One vector is turned by the same rotation once a tick. Each row is the vector after some number of ticks, and that number follows the row.
The counts run from 0 to 521.
[  1  -2  14  13 -10  -4   9 -15  14   3   6 -13  19  -5 -23 -14  -6  -2
   9  10  11  -2 -13   8   2  12  13  -8  10   6  -1   0  -7   7  -6   8
  -7  15]  108
[ -7  13  -8  13  -2  20 -32  10   4   9  -9   2  12  -3  -6 -18  -1   3
 -15   2   3   2   6  -2  -6  17   3  -8   4   0  -2  15  -3  10  -3   3
  -5  -9]  279
[-10  -5  -9  16   7 -14   2  11   0  -6  -4 -16   5 -17 -17   8   4 -13
  -7  -2  -2 -13 -16   9   0  -8   1  -2 -24  -1   2 -12   2   8   6  -7
 -13  12]  301
[  6   5   2  16  -5  17  -8   7  -1   6   5 -11  -5 -15  -4  -5  13   5
  -9 -11  12  26  13  -6 -14   5   0   0 -10 -10  18   7   1  14   4  16
   6   2]  467
[ -2   7   2   5   8   4  -4  13  -1  -7   6   5  10 -25 -16  -6  -4 -16
  -1 -11  13  10   8 -13 -10 -18  -3   5 -14 -12   1   3 -16   2  -1  -4
  -1   9]  45
[ 17  12  -2   0   0   2 -16  -7  -6   7 -12  10  10  -9 -13  -4 -26 -17
 -12 -14  10   2 -13  -1 -13  -8  11  -9   2  -3   1   2   3 -11  -5   1
   2  13]  351
[  3  14 -19  -1   0   0 -12   1 -11  12  -3  10  15   8 -18  -5 -12  -3
 -12 -11  -8   4   9 -19 -14  10   9   5 -13   7  -6  -5   7  23   3   0
  -3  -3]  273
[  2  -1 -13   5   5  -1  -3  16  -9  -8 -13  -6   0 -12 -15   7 -10  -1
  -2  -4   1 -18 -27  17 -14   3  -4   3   1  18  -4 -14  14   3  -8  -8
  -2   6]  0
[  5  10   3  11  -4  -6  -8 -15 -17  -6  -6   2  -6   5  -3   6   7  -4
   1  -6  17  -6  -7   1  -4 -22 -18  -6   7   3  10   9  -3  20  -4  -3
   4 -29]  144
[  3  13   1   0   2 -15   0  -7 -11  -5  -7   4  -8   1 -21   3  11   4
  12   7  16   2  11  -4   8 -13  -7  -3 -15  13   1  27  -7  16 -17  -1
   6   0]  138
[ -2  10   9  15  -4  -5  11 -23 -15  12  10  -4   9  -6  -9   1   3  -6
 -15   1   4   1  -3  -5  -9 -11   7 -16 -10   1  -5  -1  -1  12  -4  25
  -8  21]  31
[-16  19   5  12  10 -11 -11 -11  -2  -5  -2 -17  -5  -6  -6   5   0 -14
   5  -3  21   0 -16   0   4 -14  -5   1 -15 -15   8   7  -7  15   3  15
  13   7]  221
[ 16   4 -19  15  10  -3   2 -17   8  -8  13  12 -16  15 -10  -5  10   3
  -4  -9  21  -8  -2   5  -6 -13  11  10   0   3   5 -12   7  -1   6  11
   5  -1]  322
[  8  -2  -6  17  -9  -8  -6   2   7   5   4  -1  12 -17 -14  -3   6   2
  -6 -15  13  18  27   0 -19   6  -1  -5   1  -7  14  -3   4  13   1   4
  -6 -15]  469
[ -6   5  -6   3   1  -4  -9  -5  12   9   9  -3  -2  12 -16  -3  -4  -5
  -3  -6  15   5 -11  -8  -6  25  12 -11  -4  -2  -9  -6  -1  18   6  22
   5   0]  98
[  8  22   1   8  -9   7   1 -13  -2   0   8  -4   7 -19  -9  -8  -1  -9
   6 -11  12  14  -9 -18  -3 -20  17   7   0  -5  12  -9  -5   4  -3   9
   2  11]  41
[  5   8   9  13 -18  -8   5 -13   0   3   5   2  24 -26 -16  -8   0  -7
   2  -5   8   3   7  -8  -5 -22  -1   7  14  -1  14 -13  -5   6  -6   4
  -8  -7]  39
[  0  15  11  11 -14  17 -20   0 -12   6  -2  12 -10  -9   5  15  -2 -17
  -9 -11   7  -3  -8  14  -8  -2 -10  -2 -10   2  -4   7  -8  13   7  16
  -2  -1]  155
[ 13   1 -10  14  -7  -2   0   2  -4  10 -11  -3 -14   2 -11  -3   8  18
 -17   2  -1  -8   1  11 -13  -1   5   6   7  24  12 -12  17  -3   5  17
  11  10]  11
[ 10  12   1  -6 -14   2  -2  -5   4   6  16   0   9 -22 -17 -15 -10  -9
  10  -7  17  11   4 -16  -7  -7   3   2 -15  -1   1  12 -14  17   1  -3
  -5   3]  43
[ 15  11   9   7   4  17  -5  -6 -11  -7 -12   7 -20  -1 -12   6  16  -3
  -9   7  15  12 -12  -8  15  -4  -2 -10 -16  11   4  10  -7  -5   6  -7
   1  -1]  61
[  6  14 -10   7   6  15 -19  -9 -12 -11  -5   0  18 -12  -9   3 -25   6
 -10  -9   8   5   7  -8 -19  -2   6  14  -7  -6   1  -6  -2  -5   6  10
   2  -2]  347
[ -3   2 -10   4   1 -13  -6  12  11   4  -4  -2  -1  -5 -26   2  -2  -1
  -5 -18  10   6   4   1 -16  19  -4  -7  20   5   5 -15  18   9  -7  14
  -2 -10]  94
[  1   7 -12   9   2  -2 -27  -2  -5   8 -19  -6  19  -3 -23   2   5   0
 -19  -9  -4   9   9  -1  -3   8  13  -7   8   1   6   1  12  -6 -15  -1
  -8   8]  282
[  3   6  12  12 -23  -2   4   4   1  22   0  -3   5   1 -12  -8   2 -14
  -5  -9   0   7  12  -2  -5  -3   1  -5  -1  -4  20   6 -11  25  13  10
   7  -2]  464
[ -3  12  -1   8   8  -5 -24 -22  -2   8  -4 -15  -7  -1 -12 -10  21  18
 -10  10  17   9   1   4   6  -7  -9  -3  -3   4   6  19  -1   5  -9  10
   3   5]  212
[  0  18   7  -4   0  12  -2 -23 -15   4   9   3  -2   0 -15   1 -25  -4
  -2  -7   7   8  -6 -12  -5  -8   0   6 -10   2   0   5  -2   9  11  18
  12   3]  342
[  7  -2   1  15  13   9   5  10  11 -15  -5   2   5  -2 -20   5  -5  -7
   7 -13  11  11 -12   7 -11  23   8 -17  -2  -7 -11  -1  10   1  -5  -1
  -6  18]  176
[ -2  11  -5  14   4  17 -26   8   5  14 -16  -1   8 -21  -8 -10   3   3
 -19   2  -3   0   8   1 -11  11  -4 -13   4   0  -4  14   8   2  -8   1
 -15  -5]  280
[ 25   9   4  10  -3  12  -1   8  12 -17   1   7 -24 -16  -7   1   2   2
  10  -7  24   7   2   9  -5  -4   6  10  -8   2  14  -1  -6 -11   4   8
   7   7]  241
[-13   5   2  15  11   1  -1 -16   1   6  15   3   0  -4 -23   6   7 -15
  -5 -12   9  -4 -11  -3   8  -6   2 -12  11   3  -3 -10   9  -2 -14  13
 -21   9]  406
[ -7   5  -2   9  -6  14 -11  10  -9  14  -7   2 -14  10 -19  13   2  -7
 -20 -10  -9   3   1   1   2   8  -3   2   1  13   8 -10  15   9   8  21
   8   8]  86
[ -7   6  -3   7   3 -11   5  17 -23  -6 -17  -2   4  -2  -6  14   0  -6
  -4  -3   3 -10   2   4 -25   1 -11 -10 -10   8 -11   4   3  29  -9   8
   6  -4]  450
[  5   9   8  10  -7   3  -2   0  -1  -4 -10  15  -7   3 -19   7   7 -24
  -6  13   7  -8   2 -14  18 -15   8 -16 -11  13   5   2 -14  -4   9 -17
  -6 -14]  59
[  2   6 -12   2  -6 -15 -11   4  13  -7  -3 -19   1 -17 -11   2   5   4
  13   1  13   0 -18   1   5  16   9   3 -24   2  -3   0  -1  24  -2  -6
 -11   3]  298
[  0   9  -8  22   7 -13   5 -13   0  -4   3  -5  19   1 -10   1   3   6
   3  -2   8  -4  21  10 -16   3  16  -5  -3  -8  -3   6   6  13 -17  19
  -9  13]  27
[ -1  -2   5   8  -3  -4  11  -3   4  -9   9   5  14  -9 -32   3   1 -11
   5   3  -1   1   5 -14  17  -5  -3   7  -7  12   5 -12  -6  11   4 -21
 -14  -5]  489
[  9  10  11   8   1  14  -4  -6  -1  -1 -13  18 -15  -5 -11   5  11 -13
  -9  12   9   0  -9 -11  18 -10  -2 -14 -12  13   2   5  -9  -5  11 -11
   3  -7]  60
[ 13   5 -13  -2  -4  -8  -5   2  -7  -7 -14   7   2  11 -30   6  -7   2
  -4   7   4 -14   5   6   1  -3  16  -2  -8  26  -1   0  -2 -17  -5  -5
   6   8]  433
[ -5  -2   2  21   0  10  -2   0  -1  -4  10   2  11 -16 -12   5  19 -11
 -14   4  10   0  -4 -15  -3   3   2 -21  -5  -2  -5 -14  -8   2   1  -1
 -28 -13]  480
[  2   5  -2  16   2  -5  -4  -6   4   4   1   3  -2  -2   2 -14  13   7
  -5  -2  24  -2  -3   5 -26   3  -2 -11  10  -3  -6   3  -3  20 -11  22
   3  -6]  24
[ 11 -11  -1   5 -18 -10  11   0   3  11  13  -1 -13   7 -27  -5  10  -6
   0  -4  11  -7  -1  10  11 -11   4   5 -10  20  16  -3  -5  10   6   1
   0  13]  313
[ 16   2  -5  16  -2  11 -10 -10  11  -9  -2   1  -1  11 -12   7  -2  -5
  -4 -14  19  14 -12  -4  -7  17  15 -13   4  -5   5 -13   7  -1  20   2
   1 -11]  172
